-0.763,-2.580,2.994,-1.685,2.408,3.785,-2.176,2.388
1.316,1.157,6.660,-4.430,-0.495,-4.048,-2.529,3.100
-0.863,2.207,-1.236,-0.455,-2.861,-0.218,3.519,-0.675
-1.505,-1.356,1.006,-0.497,-0.494,1.988,0.807,0.323
-0.501,0.185,-2.436,0.757,-0.916,-0.436,1.923,-2.331
0.024,-1.612,1.965,-3.164,1.578,0.368,-3.128,0.702
1.112,1.854,-7.885,1.376,1.268,1.420,2.090,-3.716
2.247,2.795,-1.244,5.507,-0.543,-2.629,0.940,1.035
Read off the smallest entry in the last row.
A: -2.629
The entry directly above 0.807: 3.519
Read off the entry just left of the smallest entry.
A: 1.854
Read off the entry directly below the largest entry.
A: -1.236
The top entry of the column that holds the smallest entry is 2.994
Read off the largest entry.
A: 6.660
Read off the first entry in reading order.
A: -0.763
Read off the entry directly above -3.716.
A: 0.702
The entry in the bottom-right corner: 1.035
Read off the entry directly below 1.923.
A: -3.128
Read off the top-right entry.
A: 2.388
The entry just left of -0.543: 5.507
Read off the entry in the bottom-left corner.
A: 2.247
The entry just left of 2.207: -0.863
Read off the entry directly below 0.024.
A: 1.112
Read off the entry just right of -1.236.
A: -0.455
Read off the entry directly below the smallest entry.
A: -1.244
Read off the entry just right of 1.923.
A: -2.331
The 2nd entry from the end, reading row by row: 0.940
The 2nd entry on the main diagonal -> 1.157
Read off the entry just right of -0.501.
A: 0.185
The 2nd entry, reading row by row: -2.580
The entry just left of 1.988 is -0.494
The last entry of the largest entry's row -> 3.100
Read off the entry directly above -4.048.
A: 3.785
The first entry in the row that holds the largest entry: 1.316
Read off the entry directly above -2.331.
A: 0.323
The smallest entry is -7.885
The second smallest entry is -4.430
The smallest entry in the first column is -1.505

Read these off the matrix that follows. Indices start at 0.
1) Report the top-left entry.
2) Report the entry in row 1 and column 1.
3) Report the bottom-right entry.
4) Report the entry just left of -0.918.
5) Report the entry directly above 2.407.
6) Report the entry in the bottom-left corner.
7) Report the entry at row 2, column 2.
8) Report the entry just left of 0.292.
-5.968,5.715,-0.918,1.217,0.292,-0.633,1.680,6.541,-3.668
-3.797,-1.632,2.308,-0.744,2.407,-0.737,-1.306,-0.697,-1.796
-3.811,-2.153,-2.827,0.877,-1.610,-1.711,-1.106,0.344,-1.339
-4.412,-0.008,-2.338,0.966,-1.034,-1.381,-0.281,2.038,-1.949
1) -5.968
2) -1.632
3) -1.949
4) 5.715
5) 0.292
6) -4.412
7) -2.827
8) 1.217

W =
-2.261,-1.149,-0.318,2.066,2.006,3.947,-1.092,0.633,-1.566,-1.162,3.606,-0.263,5.537,0.197
-3.121,-0.143,0.160,-1.762,0.278,2.574,1.583,-2.783,-0.627,2.321,0.846,-1.370,6.123,5.725
-3.027,-2.634,2.843,2.120,1.335,-2.718,4.411,0.032,-2.927,0.813,-1.279,-2.047,5.035,-1.276
-0.147,-1.960,-3.425,1.214,1.364,4.050,-6.244,-0.907,-5.315,-1.564,-0.057,-4.297,-6.381,2.147
1.827,2.548,2.580,-0.832,-0.861,-4.099,-1.041,0.965,3.388,2.439,-2.792,3.724,0.595,6.993
Rows and columns are numbered from 0.
The entry directly below -2.718 -> 4.050
The top entry of the column that holds the largest entry: 0.197
The bottom-right entry: 6.993
The entry directly above the largest entry: 2.147
Which number is the entry in row 1 and column 0? -3.121
Which number is the entry directly above -0.832? 1.214
The bottom-left entry: 1.827
Which number is the entry just right of 6.123? 5.725
The entry directly below the smallest entry -> 0.595
The entry just right of -1.370 is 6.123
Which number is the entry in the top-left corner? -2.261
The entry just right of -0.832 is -0.861
The entry directly above the smallest entry is 5.035
Which number is the entry in row 0 and column 2? -0.318
Which number is the entry in row 2 and column 0? -3.027
Which number is the entry directly above -1.762? 2.066
The top entry of the column that holds the smallest entry is 5.537
Which number is the entry just right of 2.580? -0.832
The entry directly below -5.315: 3.388
The entry just right of -1.762: 0.278
Which number is the entry directly below 5.725? -1.276
Which number is the entry directly above 0.595? -6.381
Which number is the entry directly above 0.278? 2.006
The entry at row 0, column 1: -1.149
The entry directly below -2.634 is -1.960
Which number is the entry directly above -2.783? 0.633
Which number is the entry just right of -3.027? -2.634
The entry just right of -1.566 -> -1.162
The entry directly below -1.370 is -2.047
